One turning vector, and how many ticks it has turned
The counts run from 0 to 553.
18 -20 -20 -1 -15 -50 27 7 -28 -29 -12 -17 -18 -24 7 3 1 5 -10 -15 -26
 -18 -5 -4 -9 -41 13 -11 4 23 28 -43 -6 24 -7 -32 -24 3 -24 9 3 37 -40 2
 5 -17 -6 -1 3 9 7 -3 -16 -18 22 19 0 27 11 13 15 21 6 15 -2 -19
337
0 7 -8 -47 -6 -11 -17 14 3 24 -6 7 -28 -4 -4 9 19 -14 3 22 -12 13 -11 -8
 8 -27 -10 -29 -15 27 -4 12 -27 -15 -22 12 -17 9 -7 -8 -11 5 -1 26 -16
 40 11 -9 11 15 1 -48 -25 4 34 -31 -11 24 34 26 -3 -30 13 -10 -30 -30
319
6 17 -33 17 11 -7 14 -1 17 8 13 15 -21 -11 7 0 25 4 -29 29 -37 -23 6 -8
 -18 -8 -15 11 17 -23 -22 -33 -18 13 -39 -14 -40 4 3 -16 -17 23 -15 8
 -19 -27 6 25 19 -11 36 -19 -22 -43 15 -1 -9 -11 9 -13 14 -26 -3 -4 -23
 -10
269
-25 0 11 -22 -11 24 25 -27 -5 -37 -22 -3 -6 17 -9 -22 -10 -12 -12 9 -11
 49 -18 0 -16 0 -20 -22 12 -12 26 9 -4 8 -12 -15 32 1 -18 -7 15 3 0 26
 12 7 4 -11 0 20 33 -2 -46 -19 10 -13 -4 -33 -7 6 -11 14 34 17 -9 52
435
-26 -3 -17 -6 3 15 -12 -7 8 15 16 11 -21 -21 29 -2 -15 -7 16 4 -28 30 10
 25 -4 -4 -41 10 -22 -5 -20 13 6 10 -9 49 -44 -6 4 11 -1 34 -20 4 7 -20
 -9 9 -25 10 14 -30 8 -14 -32 -19 -1 -5 -2 -6 -37 -22 5 -15 -14 21
96
-38 32 -9 -2 -20 3 -6 9 -12 7 -8 -3 12 -10 0 19 -28 -32 -10 0 -10 -23 -6
 -2 -10 -17 -2 -11 -8 28 -6 6 -27 0 -13 -7 -35 -1 -1 -26 -13 15 -28 -2
 -1 5 -23 32 3 12 -24 -35 -12 2 -5 8 33 42 16 28 -10 8 3 10 -30 18
246
-24 30 -9 -16 36 -10 5 -4 -4 -9 -27 -10 -5 4 -10 33 -4 9 8 -22 -18 40 -2
 8 18 3 -15 -14 23 -2 -32 1 1 7 2 -42 13 -15 13 -24 7 31 -27 13 6 4 0 -4
 11 0 26 24 -28 -3 33 8 -10 -33 53 -17 4 -10 -10 0 -2 -10
52
-29 21 2 -25 -14 -14 -32 -24 9 24 15 11 6 13 11 39 31 11 19 31 -15 48 -2
 18 4 -10 -5 3 1 7 -1 43 25 19 -21 11 -3 -16 6 -7 9 -5 -1 5 10 14 -18 3
 6 13 31 -12 -12 -18 29 8 11 -3 -12 5 -7 -34 16 -49 8 -11
11
-18 6 3 -27 40 -10 -34 -12 3 -8 6 13 -55 -24 0 27 -3 -29 23 -14 1 18 -10
 4 -7 -6 -4 -23 -1 23 3 -27 -3 -3 14 6 -5 -28 10 19 -20 15 14 -14 37 13
 29 -4 -8 7 -11 -33 6 8 -9 -5 -16 2 35 -12 -13 -31 -6 28 0 15
105
-14 19 33 -4 14 30 -21 3 35 2 17 30 -19 -30 4 7 0 -21 27 -30 -10 31 13
 13 6 7 9 -13 8 -20 -25 16 9 -12 29 4 14 -25 10 -15 -12 -29 19 -32 23 8
 10 -21 -23 7 20 -30 -4 6 -17 -15 -5 -7 6 -20 -26 -24 31 3 -18 31
231
21 43 5 34 -11 19 4 -35 39 -9 13 7 28 6 -22 -7 8 3 -24 -15 -18 -17 26 13
 -8 -1 2 5 -12 -36 -11 7 -20 9 -18 -42 0 2 8 -16 4 3 0 23 -13 -30 -11 2
 13 -13 21 -18 -4 -40 -12 1 7 -46 -24 9 26 12 -8 30 2 1
131
21 20 14 4 -27 -4 8 -23 7 -16 22 17 -7 18 -12 -22 -8 -7 -37 -13 -24 -11
 6 5 -31 19 8 -15 -8 -6 31 -5 -4 7 -10 -6 20 -4 -1 3 27 -19 12 -1 23 20
 -6 -18 8 29 -20 -30 -14 -46 20 -22 20 -3 -16 7 24 -4 45 20 -16 35
516
-31 -9 36 0 -13 -17 -4 31 7 -7 10 2 33 -21 21 6 -6 -3 21 -40 -19 18 6
 -14 10 -8 26 -5 5 11 10 -1 23 11 17 -1 -23 -2 9 -42 4 -14 -29 -10 0 -4
 -31 -3 -21 11 -12 3 -5 16 -10 11 37 44 -10 -11 -17 16 19 -38 -13 -18
161
27 3 20 -3 0 -14 8 -7 32 5 10 13 2 5 10 15 37 8 -9 -9 0 32 20 4 4 -3 18
 -16 13 -11 -11 -16 18 -12 -13 -30 34 -8 -4 -7 8 -27 -12 -2 -19 -8 -7
 -43 10 -11 56 -3 -30 -34 32 -10 -16 -6 0 -25 19 0 27 -16 -9 -35
139
-9 36 9 24 -9 -9 -34 -20 11 -3 -6 -15 30 -5 -16 8 -13 -36 0 -31 -29 2 44
 3 -1 8 12 -19 -24 5 3 3 2 18 4 -3 13 0 11 -2 28 -26 -12 37 -3 -44 -15
 -21 -11 7 -33 -16 14 10 -16 -4 14 -7 11 29 14 26 -9 24 -23 -22
253
-7 -13 7 -19 9 3 -1 5 -22 -35 -26 -8 -17 14 0 15 -8 -29 -2 -4 9 18 -19
 -20 8 -47 14 -49 -7 23 31 -18 -12 -7 -1 -26 -14 6 -11 -17 -22 30 -21 6
 -17 -2 13 10 0 5 -24 -10 -6 6 -26 1 -13 18 25 6 -11 29 -30 12 6 -22
112
9 4 -9 0 -1 15 -8 22 19 27 13 22 -5 -13 14 34 15 -18 -35 26 -17 -17 18
 -5 -37 -22 41 -15 7 -5 0 25 -13 10 -13 9 -20 -1 -5 -40 -33 -6 1 -14 -5
 -7 -9 19 -19 -7 2 -35 -22 -19 27 -14 17 28 27 6 11 -7 14 6 -11 26
454
-3 -9 14 -28 25 2 -16 18 3 -8 -7 7 3 23 -16 -12 15 5 -32 0 5 12 -34 -20
 -8 -22 9 -17 29 28 10 -22 -21 -14 -14 -20 -5 14 -2 -39 -3 -13 5 32 9 30
 -4 -11 7 39 5 8 -21 -1 36 -45 6 -12 20 31 20 -4 36 41 -13 -2
504
-8 -1 4 -9 -11 -29 17 20 11 -1 16 43 -5 -40 23 -9 24 -12 5 -33 -32 13 -1
 21 5 -4 -6 -25 1 -3 -15 -1 20 3 17 -2 -8 -17 8 5 20 -2 1 -23 16 19 2
 -15 -2 -2 29 -40 -27 9 41 4 15 -22 24 -40 -18 -24 10 -17 -11 -32
93
12 -11 -1 -3 -11 -15 7 13 10 1 -10 12 27 30 31 -3 -2 5 -24 17 -15 14 16
 41 -46 -15 -32 -1 -4 2 5 31 3 -8 -27 11 6 2 -9 -24 17 16 -25 28 -32 4
 -45 -18 0 -4 13 -30 -40 -24 43 -13 8 -20 -10 9 10 15 16 24 -6 -18
3
-36 -8 1 -7 3 1 -18 11 -12 -11 26 17 10 -28 -25 6 -17 -30 4 -5 -23 -25
 -23 -9 -7 -19 -3 -6 -8 18 -25 -22 7 37 -5 2 -58 -3 2 19 -3 2 -15 4 28
 -17 -1 36 -30 20 8 -5 7 27 -40 -4 24 -24 -5 5 -28 -5 -8 0 -6 12
33
-9 11 -5 -1 37 10 -34 -4 9 24 -11 -26 0 29 7 42 3 -4 -9 13 16 29 36 3 4
 -15 -12 -6 -14 6 -5 7 -10 -7 -19 -4 -8 14 7 -22 -13 17 -20 41 -33 -52
 -10 -12 2 -7 11 -1 6 -17 -9 -21 -41 -2 29 18 15 5 -24 13 -3 -29
189
-13 9 -23 7 -4 -25 -26 0 15 23 -3 9 25 -14 28 14 7 -11 -23 10 -49 -6 38
 27 -27 12 -21 -2 -5 5 8 8 9 30 -26 31 -24 -7 6 -12 28 -9 -16 19 -8 -21
 -32 6 10 3 -2 -30 -14 -3 30 -9 30 -7 23 8 7 -9 9 -6 -24 -31
391
4 -2 25 -30 11 -18 -10 37 17 3 39 28 0 -16 -3 12 16 31 10 -17 -1 -15 -25
 -14 -8 -39 26 7 5 26 -25 7 -5 3 0 18 -31 -5 29 -37 -6 -6 -5 -27 34 43
 -20 -1 -27 0 7 -4 -2 3 12 -1 27 18 12 -6 -4 -35 25 -15 -1 -1
156
19 4 12 10 -6 11 -14 8 30 -13 34 17 -14 4 17 23 -10 -3 -2 -23 -6 -9 14
 14 -40 -5 26 4 -10 11 -6 23 17 9 -9 -3 -16 13 12 -8 -14 -9 -19 -43 10
 -14 -26 -7 -36 -2 -24 -28 35 -22 -31 15 23 15 -9 0 -2 -1 2 12 17 22
154
6 22 10 -14 -22 -15 -31 -9 21 4 41 -12 -15 -18 -10 30 13 -8 44 -12 -31
 10 15 -12 18 -24 21 -10 -12 34 -16 -9 24 8 7 9 -8 9 4 22 -4 -20 -16 -36
 4 2 -2 -24 -16 7 -4 -33 29 0 -28 7 2 44 -16 -2 -24 -13 23 -31 -7 2
23
-14 -7 -9 -49 -13 -9 12 -8 -38 -6 -18 -21 4 -5 -15 21 -15 -26 -12 2 0 -8
 -9 -17 -7 -34 18 -49 -18 30 37 -21 -26 9 -1 14 16 -14 -11 -3 10 12 -4
 30 18 -8 -2 -12 -15 22 2 -5 -37 4 10 -19 -9 11 17 17 -14 22 17 24 -22
 40
250
16 -21 28 -13 4 -31 5 -9 2 -19 -1 -2 3 -37 -1 -3 -2 8 42 -45 -10 9 15 1
 14 -24 -1 -16 -24 -13 23 -39 9 10 13 16 -5 -19 6 24 30 7 -24 10 12 -34
 2 -41 -15 -15 24 -16 -9 -12 -10 6 -6 -2 -10 -18 -4 20 -9 -14 0 -18
474
-28 9 10 22 8 0 3 -4 14 -20 -22 9 21 41 25 4 -5 6 -14 -4 -22 43 11 20
 -21 17 -32 -8 7 -12 13 38 11 -6 -21 -20 13 13 -13 -48 12 7 -27 33 -31
 -15 -29 -8 9 5 3 -11 -22 -21 3 5 2 -27 4 1 1 28 -2 2 0 -22
437
17 5 11 -8 -16 -11 12 -9 14 13 9 25 -4 -26 17 0 20 -10 -27 1 -33 26 -4
 -3 -16 13 0 -18 11 -31 9 19 -33 -4 -8 -23 -2 -2 1 -26 -3 -14 29 4 4 33
 5 -6 14 1 33 -22 -48 -22 64 -25 11 -5 24 -9 2 -20 24 -27 -23 9
7
19 -14 27 23 -22 -38 5 6 14 -1 44 14 57 -29 19 9 -7 4 1 -4 -23 -7 12 17
 -10 -24 -13 9 -21 -12 -1 8 -5 -4 -5 0 -33 8 19 -22 3 -13 -21 -1 -7 -7
 -20 25 -14 -26 27 -20 -12 -34 -17 9 20 -9 -27 -30 -22 14 -11 -39 -7 -19
85
-23 10 -40 -2 -9 15 4 2 -2 -3 19 14 -29 -32 -2 27 1 -17 -12 4 -30 -1 -2
 -10 -2 -29 20 2 9 5 -44 -5 2 34 -10 -21 -46 -2 -7 9 -27 36 -18 -31 -2
 -37 9 33 -13 -1 16 -20 5 -8 -35 24 -2 18 6 -7 -19 -16 3 -15 -3 12
408
28 3 4 12 4 -3 -14 -7 29 -1 19 -8 32 27 18 11 3 13 -8 9 -21 6 36 41 -28
 5 -40 11 -7 -11 -4 35 -4 3 -13 21 11 7 17 -22 19 3 -19 36 -20 -14 -50
 -20 -19 -26 6 -33 -12 -25 10 -20 -1 -33 -11 14 14 6 0 12 -2 -20
4
-28 -6 16 -3 -6 8 23 25 11 -14 0 32 26 -13 33 18 11 9 9 -11 -14 18 1 17
 -3 -17 1 11 11 -26 -19 36 23 3 -12 -14 -10 -11 10 -36 1 20 -21 -15 -9 2
 -26 4 -11 -21 38 6 -33 -21 1 34 13 -10 -4 -48 -15 -6 -14 -39 11 -4
224
-16 8 -1 7 0 -35 6 1 10 -10 9 -7 20 -20 3 -11 4 18 7 -34 -45 20 -2 -3 16
 -3 -9 19 26 -6 -20 -21 14 30 3 -31 -25 0 14 -20 23 13 -28 12 -1 -12 -9
 7 20 23 31 23 6 -6 0 29 29 -24 4 -13 6 -13 16 -31 -16 -35
346
-39 32 -19 -9 -15 17 -28 -29 7 37 12 -13 -6 -15 1 55 9 -39 -5 31 -27 11
 27 -18 -13 -16 19 -8 2 7 5 6 3 33 -1 8 -1 -17 -9 -16 -27 -11 9 12 -4
 -38 5 26 -7 12 19 -16 -3 -20 -26 -9 -2 28 10 13 -14 0 16 -10 -18 17
322
9 -3 8 -28 -28 -8 10 -15 -12 -11 19 2 12 -41 -10 10 5 16 18 -5 -8 9 -8 5
 1 -24 3 -5 -31 -16 20 5 10 13 -7 14 6 -18 13 31 30 -8 -14 -2 53 0 -14
 -24 -31 -8 40 -12 -23 -19 18 4 9 -1 -23 -24 -21 -7 20 -38 -11 39
87
17 12 -2 -34 -47 -14 17 -37 4 -23 18 -7 -5 -13 3 5 3 7 26 19 -39 17 -4
 19 -10 -13 -22 4 11 -10 16 22 -6 14 8 17 9 -10 -8 1 17 6 -19 3 27 33
 -12 -13 3 4 30 -30 -38 -24 41 0 -2 -7 -17 17 -2 -13 49 -25 -4 27
521
0 -7 46 2 -16 -35 -13 10 6 -15 24 -5 25 -14 12 -5 -11 -10 8 -57 -5 29 1
 -5 27 -20 30 -27 -17 16 19 1 21 -11 24 -18 -1 3 17 -23 21 -14 -20 -11 9
 14 -8 -26 -19 13 0 -8 14 13 -15 8 15 30 -8 -17 -12 26 22 -12 -6 -13
162
